name the system of each run:
gado, trace 1 (8 x 18):
-0.41,0.62,0.12,-2.14,-3.71,-1.22,0.12,-4.12,-0.91,-1.76,-1.13,-2.17,2.06,-3.47,2.41,-0.06,-2.38,3.79
3.55,1.21,-3.27,0.85,2.28,1.16,3.49,-2.40,-1.63,0.99,-1.70,4.08,-0.45,0.80,2.28,-1.81,-1.83,-0.46
-1.78,0.70,-0.65,4.87,1.06,-3.22,0.85,0.36,3.81,1.41,-0.37,-2.17,-4.26,1.75,-0.84,-1.25,0.53,0.79
0.11,-4.64,4.07,-0.95,-3.90,-2.90,1.19,-0.16,-1.79,1.25,1.05,-0.37,-0.67,0.11,2.39,4.04,1.17,-0.78
3.01,3.48,-0.47,-2.40,-4.06,-0.17,-3.04,-3.62,-0.80,-1.53,-0.24,1.37,0.55,0.02,2.94,-1.76,-0.41,3.93
0.78,2.07,-3.11,-0.44,4.25,-2.24,4.57,-0.18,-2.55,2.13,-1.91,1.01,-1.73,-2.22,0.26,-1.51,-1.83,1.56
0.41,-0.83,-0.35,3.93,1.93,-2.54,-0.84,2.26,2.96,0.71,-0.27,0.16,-2.38,5.69,2.30,2.71,1.23,0.16
-0.46,-2.62,2.19,-3.27,-3.73,-2.91,-1.59,-0.43,1.19,-0.51,1.14,-3.24,-2.66,-2.95,2.82,1.87,-1.02,0.15
gado, trace 2 (8 x 18):
-1.68,-3.46,0.75,-2.65,0.43,2.25,2.42,-0.09,-1.66,-0.29,0.70,-1.52,1.62,-5.03,-2.48,-0.45,-1.81,-3.43
0.85,1.26,-0.56,3.19,-0.23,4.27,-2.24,-1.55,0.82,-1.31,0.32,1.95,4.10,4.56,-3.20,-2.04,0.46,-0.05
-4.97,0.53,1.54,1.14,0.36,1.39,2.82,0.37,0.96,-0.61,-1.72,-1.37,-0.03,-5.69,-2.58,-1.93,1.08,-2.62
1.60,-1.19,2.22,1.04,-1.33,2.80,-1.34,0.96,-1.72,0.93,1.61,3.74,1.08,3.54,-2.83,-0.22,3.70,-3.07
-3.88,3.78,1.84,-1.13,-1.60,-0.16,-1.48,1.07,0.28,-1.24,-0.56,-1.81,1.20,-4.15,-3.14,-1.96,2.20,2.02
1.75,-0.14,0.81,-2.38,2.38,2.46,1.12,3.05,-4.12,0.74,-0.14,4.45,2.05,0.14,-0.93,1.28,2.49,-2.34
-1.76,4.16,-1.05,-0.12,1.85,0.79,-5.02,2.83,3.50,-1.55,0.17,-1.75,-0.60,0.47,-2.50,-1.48,1.61,1.31
-1.11,-3.56,1.07,-3.87,2.62,0.57,0.90,3.29,-2.65,0.88,0.93,-0.33,1.48,-2.35,-1.60,2.89,0.09,-2.73
numan, trace 3 (8 x 18):
-5.43,0.59,1.13,1.67,2.22,1.00,1.58,3.01,1.19,0.05,-1.06,-1.62,0.40,-3.51,-4.12,-0.97,1.92,-2.38
-0.81,0.33,1.76,1.64,-1.40,3.53,-3.30,0.92,0.11,-1.05,1.44,1.31,3.86,3.57,-3.91,-0.03,3.00,-0.98
-3.46,4.00,0.91,-1.97,-1.00,1.93,-1.90,0.69,0.60,-2.11,-0.83,-1.04,1.13,-5.44,-2.61,-2.51,1.65,0.70
0.53,1.96,-0.94,-0.84,4.30,2.95,-1.09,3.24,-1.89,0.21,0.19,2.83,3.32,1.69,-3.98,-0.31,1.76,-0.79
-3.60,2.71,-0.79,0.33,1.51,0.50,-4.35,2.52,3.85,-2.70,-0.32,-3.27,1.26,-0.33,-1.24,0.36,0.63,1.52
-1.07,-2.33,1.21,-3.42,1.54,3.66,-1.60,3.00,-1.16,-0.43,1.65,-0.01,2.37,-1.71,-3.40,1.22,0.78,-3.97
-0.25,2.09,-2.39,-0.69,0.41,2.93,-4.01,-1.56,1.85,-2.45,0.68,-2.26,3.60,0.74,-3.28,-2.76,-2.37,2.30
-3.59,-0.23,-1.15,0.07,4.15,3.14,2.42,2.00,0.26,-1.36,-1.54,-0.75,2.36,-3.78,-2.20,-0.30,-0.87,-2.91
Bado, trace 4 (8 x 18):
0.91,4.31,0.16,-2.55,-0.45,-1.24,-4.46,1.81,-1.67,0.11,1.12,0.36,0.92,0.87,-2.35,-0.78,2.35,4.25
-1.05,-0.04,0.35,-3.64,2.52,-1.47,-1.24,4.22,-1.31,-1.14,-1.13,-0.53,1.28,-1.73,2.69,4.62,0.74,1.05
3.84,-0.26,-1.82,-3.70,1.20,2.42,-5.25,1.06,2.13,-1.59,1.69,1.08,-1.22,1.91,2.04,0.72,-1.40,-1.91
-0.55,-1.87,-2.46,-2.93,3.43,-1.04,-0.38,0.94,0.69,0.48,1.88,-4.36,-0.62,-2.01,-2.60,-0.35,-4.18,0.20
0.23,-3.85,-1.94,2.02,3.18,2.53,1.36,-0.56,1.03,-1.10,-0.14,-0.56,3.52,3.07,0.56,2.23,-3.14,-1.43
-1.77,-0.68,-1.02,3.06,-0.25,2.90,0.81,-2.21,4.42,-1.28,-0.46,-1.41,-1.63,-1.69,-0.74,-3.31,-1.85,-3.77
-0.93,-1.71,1.15,3.51,0.46,0.63,3.96,-0.86,-1.98,2.66,0.60,0.41,1.02,0.95,-5.89,-2.44,1.12,-1.57
-3.40,1.70,2.08,4.29,-3.13,1.43,0.44,-1.98,0.86,-1.94,-2.25,0.13,4.06,0.25,-0.54,-0.38,2.31,1.53
Bado, trace 5 (8 x 18):
1.60,-4.10,-1.58,2.67,1.96,-1.21,2.67,-1.38,1.97,1.78,0.74,-0.79,-2.98,2.91,1.29,0.42,-3.01,-2.37
-0.69,-3.17,0.38,3.72,-3.15,-1.29,2.26,-4.38,2.00,0.53,0.53,-3.02,-0.92,1.30,-0.67,-1.57,-2.60,0.22
-0.46,-1.53,1.30,3.29,-2.35,-0.46,6.07,-4.15,-1.96,1.25,-2.01,1.66,0.63,-1.29,0.60,-1.39,-0.26,-0.44
0.61,3.54,0.49,4.32,-2.47,-1.10,2.04,-3.05,-0.21,0.63,-2.16,2.43,-1.15,1.09,0.58,-2.94,2.11,2.32
-0.97,1.78,2.82,1.10,-2.44,-4.58,1.69,0.91,-1.92,1.90,-1.28,1.19,-2.64,-0.92,0.86,0.39,4.25,1.90
2.41,1.24,2.73,-2.11,-4.42,-2.70,-2.24,-0.39,-2.37,-0.05,0.32,2.01,-0.14,1.43,3.24,2.04,3.22,2.99
2.41,2.46,-0.51,-5.46,-0.86,-2.89,-1.40,0.09,-1.98,-0.18,-0.41,0.10,-2.04,-3.25,3.99,0.68,-0.38,3.22
4.10,0.43,-2.73,-3.01,3.21,-3.10,-1.39,1.32,-0.94,1.07,0.43,0.45,-1.82,2.61,3.58,2.54,-1.90,2.63
zitun, trace 6 (8 x 18):
-0.92,-0.45,0.29,0.15,2.75,-3.86,-2.20,4.70,1.46,0.75,0.91,-2.01,-1.99,2.95,0.13,3.52,1.60,1.13
1.29,-3.54,1.27,-3.92,-1.70,0.55,-3.49,1.06,1.46,-1.64,1.89,-1.14,-0.91,-0.27,3.25,3.48,-1.00,-2.47
3.56,-0.97,-3.58,-3.44,0.97,1.89,-0.51,-3.09,-0.67,-0.74,0.66,-1.18,1.45,-0.46,0.68,-1.09,-5.52,1.01
-1.12,0.04,-3.25,3.59,4.52,-0.56,3.60,-1.08,0.89,-0.35,-2.43,-1.14,1.94,1.29,1.31,1.00,-3.18,2.11
-2.09,-2.54,1.04,5.63,-0.82,0.50,1.49,-0.89,4.61,-0.50,-1.06,-0.50,-2.31,1.59,1.83,0.38,0.64,-3.27
-0.04,-2.47,2.55,0.39,-5.78,0.36,0.65,-3.82,-0.25,0.71,1.76,-1.24,-0.71,-1.45,-2.39,-2.96,-0.31,-1.22
0.28,2.27,0.95,0.19,-2.58,0.22,2.41,-3.13,-4.30,0.17,-1.50,2.28,4.35,-1.33,-0.84,-1.43,0.83,3.30
-0.27,5.26,-0.35,1.89,1.49,-0.83,1.58,1.59,-0.74,0.37,-3.18,4.03,-1.96,-0.65,1.29,-1.24,3.57,0.81
numan, trace 7 (8 x 18):
2.71,1.39,0.41,-4.69,-2.60,1.68,-3.16,-0.65,-0.40,-2.66,-0.44,2.31,0.44,-2.13,4.97,1.19,0.17,0.00
3.39,1.72,-3.99,-3.69,4.24,-1.22,-0.16,0.94,-0.84,1.61,0.86,0.15,-3.21,-0.90,-0.58,-1.79,-2.65,0.84
-1.17,-2.75,-1.46,1.63,3.68,-2.79,0.80,1.07,0.87,0.08,-0.22,-3.08,1.58,3.30,1.17,4.06,-2.70,1.89
0.08,-4.55,1.39,-0.16,-2.92,2.02,-1.04,-1.81,3.11,-2.28,0.87,-0.97,-0.61,-0.29,3.36,1.66,-1.58,-3.91
2.28,-0.95,-1.31,-0.79,-1.55,0.66,2.03,-4.03,-1.08,1.72,1.89,-0.71,-1.59,-1.74,-3.05,-4.71,-2.62,-0.92
-1.67,0.82,-1.34,4.76,1.81,-1.36,4.99,-2.28,-1.32,0.53,-2.94,0.34,2.86,0.53,-0.11,-0.33,-0.99,2.42
-1.21,-0.21,2.00,4.34,-1.13,0.93,0.63,0.71,3.07,-0.67,-1.80,2.40,-2.32,1.54,3.31,0.79,3.34,-3.26
0.37,-0.14,2.94,-0.82,-4.25,-2.70,-1.30,0.11,-1.10,2.73,2.50,0.08,-3.65,-0.19,-3.47,-2.12,2.82,-0.48
zitun, trace 8 (8 x 18):
-0.50,-0.67,2.16,-2.84,-3.89,-0.31,-2.05,-0.75,1.33,-2.75,-1.08,-1.19,-0.33,-3.08,5.30,2.40,-0.11,0.39
5.38,-0.31,-2.64,-2.23,1.04,1.12,1.62,-2.59,-2.54,1.34,0.77,2.94,-1.17,0.55,0.53,-2.24,-2.54,-0.94
-1.47,1.64,-1.98,2.97,2.11,-3.69,0.36,-0.49,1.37,0.43,-1.04,-2.79,0.62,2.44,-0.45,0.29,-1.38,5.28
-0.98,-3.67,2.98,1.59,-1.44,-1.08,1.95,1.03,1.08,0.00,-1.02,0.84,-1.99,0.00,4.19,3.56,1.85,-3.40
3.13,0.11,-0.27,-1.65,-4.50,0.93,-3.20,-3.82,0.93,0.08,2.22,0.17,-2.24,0.79,-0.37,-3.51,-1.60,-0.11
-0.18,-0.08,-0.53,-0.93,0.90,-3.02,4.32,-1.58,-4.57,1.70,-1.18,-0.70,2.51,-2.13,-0.55,0.52,-1.66,3.93
0.54,2.59,-0.32,3.79,0.44,0.10,-0.64,0.76,1.77,-1.05,-2.61,3.70,-0.60,3.81,4.47,1.48,2.57,0.36
0.18,-0.72,0.84,-1.64,-1.87,-2.99,-0.10,0.01,1.57,1.96,1.47,-1.84,-6.50,-2.42,-0.58,-1.97,0.24,-1.66
refe, trace 9 (8 x 18):
-1.12,-4.00,1.45,2.97,-2.90,-1.46,2.51,-2.29,2.68,0.00,-0.52,-1.81,-2.85,-0.09,3.21,1.04,-1.34,-2.30
2.00,-2.01,0.89,2.26,-4.49,-0.94,2.54,-5.14,-1.60,1.49,0.95,0.27,0.29,1.69,-0.38,-2.06,-1.22,1.29
-0.78,2.66,-0.22,2.75,-1.13,-2.60,3.93,-3.06,-1.49,-0.03,-3.20,0.65,0.92,-1.16,1.90,-0.63,-0.26,3.98
1.76,1.54,1.02,1.78,-0.30,-3.62,2.34,0.67,-1.25,2.37,-1.52,3.45,-3.91,1.43,2.89,0.59,2.98,0.66
0.65,0.72,1.93,-1.61,-3.45,-5.53,-1.83,0.10,-0.59,1.75,1.32,-1.81,-3.66,-0.04,0.31,0.34,1.26,3.26
2.29,-0.48,0.83,-5.36,-1.13,-2.93,0.02,-0.14,-4.42,0.62,0.31,0.22,0.83,-1.95,3.01,2.66,-0.83,3.23
3.68,2.03,-3.63,-3.10,2.43,-1.58,-2.07,-0.07,0.69,-0.67,-0.55,0.42,-2.32,0.72,4.83,0.71,-2.88,2.76
0.65,-2.96,-1.84,-1.07,3.72,-3.90,0.99,1.54,1.17,1.83,1.23,-3.21,-3.16,0.54,1.03,2.05,-3.29,0.00
gizo, trace 10 (8 x 18):
-0.43,-2.53,-1.45,-3.27,4.23,3.09,1.36,1.96,-1.11,-0.66,0.22,-0.38,2.04,-2.99,-1.44,0.84,-2.33,-3.38
-1.03,-0.41,-2.15,2.00,2.48,3.39,-3.20,0.41,3.52,-1.64,1.11,-1.64,2.55,3.28,-3.83,-1.09,-1.41,-1.30
-4.07,-3.56,1.82,0.92,-0.09,2.06,2.14,0.46,1.18,-0.63,0.21,-2.55,1.09,-3.45,-2.82,-0.07,-0.54,-4.24
0.36,-0.76,0.96,1.45,-1.99,5.18,-1.05,-1.92,-0.41,-1.19,1.04,2.06,4.12,2.23,-3.44,-2.32,0.71,-2.35
-4.18,2.71,0.26,0.85,0.52,2.67,1.79,-0.17,0.28,-1.02,-1.71,-0.40,1.17,-5.02,-3.81,-3.77,1.10,-0.96
-0.61,0.42,1.53,1.93,1.85,2.52,0.89,2.84,-1.92,1.10,-0.10,3.54,2.10,2.02,-4.04,-0.35,4.14,-2.35
-3.50,2.83,2.58,-1.21,-1.74,1.20,-3.72,2.65,1.48,-1.42,0.58,-0.94,0.51,-2.41,-3.05,-0.98,3.61,-0.08
0.48,-0.59,1.57,-4.60,1.35,1.51,0.06,2.88,-4.34,0.83,1.09,1.99,2.02,-2.23,-3.02,1.24,1.90,-1.68
refe, trace 11 (8 x 18):
3.49,3.17,-3.07,-2.45,2.45,3.33,-3.83,0.93,1.60,-1.75,-0.07,2.74,-0.94,0.94,1.41,-1.66,-0.44,-1.14
-2.61,-0.92,-1.45,-0.62,4.82,-0.66,-0.10,3.13,1.36,1.02,1.11,-3.86,-0.89,-1.30,-4.71,-0.57,-1.27,-0.93
-0.62,-3.51,1.40,0.64,-0.09,2.56,-2.51,1.40,0.73,-1.80,0.90,0.02,4.57,3.48,0.33,4.09,0.42,-1.92
-0.82,0.10,-0.67,-0.11,-1.74,4.27,-0.92,-2.52,3.51,-2.97,-0.60,-0.35,-0.47,-3.59,0.69,-3.08,-1.82,-3.47
0.02,-0.34,-1.73,2.76,2.75,1.95,3.03,-0.88,-1.97,1.92,0.64,0.92,1.92,1.44,-5.70,-3.23,-0.66,-1.22
-4.23,2.07,1.29,4.85,-0.12,0.84,-0.47,1.16,2.45,-2.02,-2.50,-0.13,2.92,1.44,-0.24,0.92,2.98,1.16
-0.11,-0.47,3.15,-0.27,-2.84,1.98,0.81,1.11,-0.57,0.56,0.31,2.95,-2.57,-2.48,-0.29,-1.27,3.89,-4.81
0.77,3.33,-0.20,-1.30,-1.80,0.71,-2.57,-1.03,-1.88,0.41,1.65,0.26,1.77,0.22,-5.34,-3.88,1.23,2.64
gizo, trace 12 (8 x 18):
-1.36,1.10,1.65,3.78,-3.67,1.35,0.93,-3.00,-1.04,-1.07,-1.39,1.08,4.81,1.69,-1.41,-1.15,1.47,2.29
-1.01,3.52,1.01,0.35,-0.84,1.64,2.25,-0.08,-0.60,-0.78,-2.76,3.78,-1.66,-4.32,1.54,-2.23,2.90,-2.13
1.79,2.96,0.20,0.46,0.75,-1.31,-0.98,2.01,-1.97,2.90,1.13,2.49,-1.96,2.59,-4.08,-2.07,3.64,1.11
-2.92,1.46,2.77,-1.74,-0.60,-3.30,-1.34,3.35,-1.41,-0.19,-0.43,-1.63,1.09,-1.78,0.02,3.02,3.10,2.82
3.49,-0.05,0.19,-5.52,0.36,1.16,-3.39,2.41,-1.98,-0.77,0.85,2.69,0.09,-0.05,3.11,2.47,0.85,-1.00
1.13,1.40,-3.51,-3.60,3.61,-1.12,-2.89,1.05,1.24,-0.16,1.48,-3.36,-1.13,-0.89,-1.74,-1.08,-3.53,2.00
-0.99,-4.38,-1.05,0.64,4.03,-0.68,1.52,1.95,0.33,0.12,-0.15,-2.35,1.84,1.82,0.81,4.38,-2.63,-0.70
0.09,-2.81,-0.31,1.12,-2.21,2.80,-3.13,-1.85,4.85,-2.88,0.91,-1.44,-0.12,1.56,2.04,0.30,-2.18,-2.61

runs to name:
trace 13 (2 x 18):
4.33,-0.21,-1.06,-3.60,1.42,1.78,-2.45,0.78,-2.99,-0.06,1.20,3.22,3.11,2.95,0.97,1.96,-0.53,0.37
-2.01,3.11,-3.70,-0.30,3.88,-0.10,-1.44,0.72,3.53,-1.77,-1.41,-3.08,-0.39,-2.11,-0.79,-1.67,-2.63,1.73
	gado
trace 14 (2 x 18):
-0.13,-0.02,1.34,-4.54,0.88,-2.06,-4.15,4.61,-0.06,0.46,2.13,-1.73,-2.52,-1.20,-1.31,1.54,1.66,-0.46
1.12,-0.42,-0.85,-4.71,1.86,0.49,-3.67,1.78,-1.95,-1.14,0.95,-0.81,4.07,0.99,-0.22,2.90,-1.52,2.40
	gado
trace 15 (2 x 18):
-3.51,-0.83,1.91,-1.82,-2.69,-0.08,-0.29,-1.06,-0.58,-1.33,0.35,-3.92,2.85,-4.43,-2.74,-0.63,-0.87,1.26
2.08,0.70,-0.71,0.30,0.91,4.65,1.21,-1.39,-2.48,-1.11,-1.25,4.85,4.29,1.12,0.24,-0.79,0.37,-1.84
	gado
trace 16 (2 x 18):
1.33,-0.67,0.40,0.27,-0.71,-0.55,4.28,-2.51,-5.39,1.99,-0.36,2.07,3.29,0.25,-2.05,-0.68,-0.19,1.66
-1.42,4.44,-0.95,3.19,-0.65,-0.47,-0.43,-1.34,2.51,-2.34,-3.65,1.20,0.25,0.28,3.75,-0.61,0.79,2.87
	Bado
trace 17 (2 x 18):
-1.41,2.45,-1.00,4.66,-0.34,0.55,0.32,-1.68,2.69,-2.71,-3.57,1.08,1.91,2.07,3.82,0.60,0.24,2.01
-0.17,-1.03,1.77,-0.39,0.11,-0.06,0.69,2.80,1.04,1.60,0.79,1.23,-5.28,-2.00,-0.47,-0.66,2.60,-5.25
	numan
trace 18 (2 x 18):
-0.53,-4.05,3.33,-0.28,-1.64,1.54,0.39,0.82,-2.88,0.10,0.51,1.07,4.32,1.64,-0.35,3.61,1.66,-1.72
-0.47,4.64,-0.61,-1.52,-2.36,3.39,-3.74,-1.71,2.13,-3.31,-0.96,0.90,1.05,-2.55,-0.01,-3.38,0.30,0.67
	gado
trace 19 (2 x 18):
-0.04,-2.25,0.28,1.78,0.66,3.41,-0.57,0.26,2.03,0.72,2.16,0.11,-0.81,1.66,-5.01,-2.54,0.24,-4.73
-3.86,0.53,1.48,2.49,-2.05,0.11,1.20,-1.80,0.01,-0.42,-0.11,-2.72,3.14,-1.46,-5.00,-2.22,0.34,2.02
	numan
trace 20 (2 x 18):
-1.29,-0.65,0.98,-1.61,1.54,-3.34,1.15,3.18,0.71,1.90,0.40,-1.00,-5.50,-3.34,0.27,0.55,1.29,-2.47
2.96,-2.38,1.11,-1.55,-2.08,0.03,-4.58,0.23,-0.88,0.55,3.39,-0.07,1.82,5.11,-1.49,2.02,0.32,0.66
	zitun
trace 21 (2 x 18):
-0.09,-4.87,1.81,1.95,-2.61,-2.05,3.01,-3.17,-1.26,0.70,0.42,-1.68,2.18,1.82,0.99,2.53,-2.00,0.97
1.43,1.76,-0.74,1.47,-3.13,2.44,0.30,-4.70,1.54,-2.65,-2.37,1.88,0.67,-0.82,4.47,-1.78,-1.53,0.37
	gizo
trace 22 (2 x 18):
-2.45,0.47,-0.48,1.77,2.61,1.65,-3.57,3.40,2.31,-2.05,-0.29,-1.05,3.89,3.83,-0.98,2.58,0.95,0.76
-1.92,-1.80,1.90,-2.60,0.11,3.61,-1.53,2.62,1.97,-1.55,0.87,-0.44,-0.96,-3.46,-0.69,0.16,1.00,-5.40
	Bado
trace 23 (2 x 18):
3.53,0.74,-3.79,-2.10,2.85,-0.45,0.95,-1.55,-0.39,1.89,1.24,-0.57,-2.95,-0.60,-1.35,-3.24,-3.44,0.38
-1.86,-2.35,-1.24,3.59,2.87,-2.70,3.33,-0.15,0.38,0.41,-1.35,-2.71,1.72,2.03,0.77,2.93,-2.36,1.74
	numan
trace 24 (2 x 18):
-1.90,-1.31,2.67,4.67,-1.08,1.78,-0.54,1.23,1.81,-1.26,-1.09,1.56,2.57,3.98,0.54,2.43,3.23,-1.79
-0.89,1.11,1.18,-2.57,-3.26,1.84,-1.04,-1.29,1.56,-1.00,0.65,-0.60,-2.45,-5.35,-0.92,-3.83,0.29,-2.06
	zitun
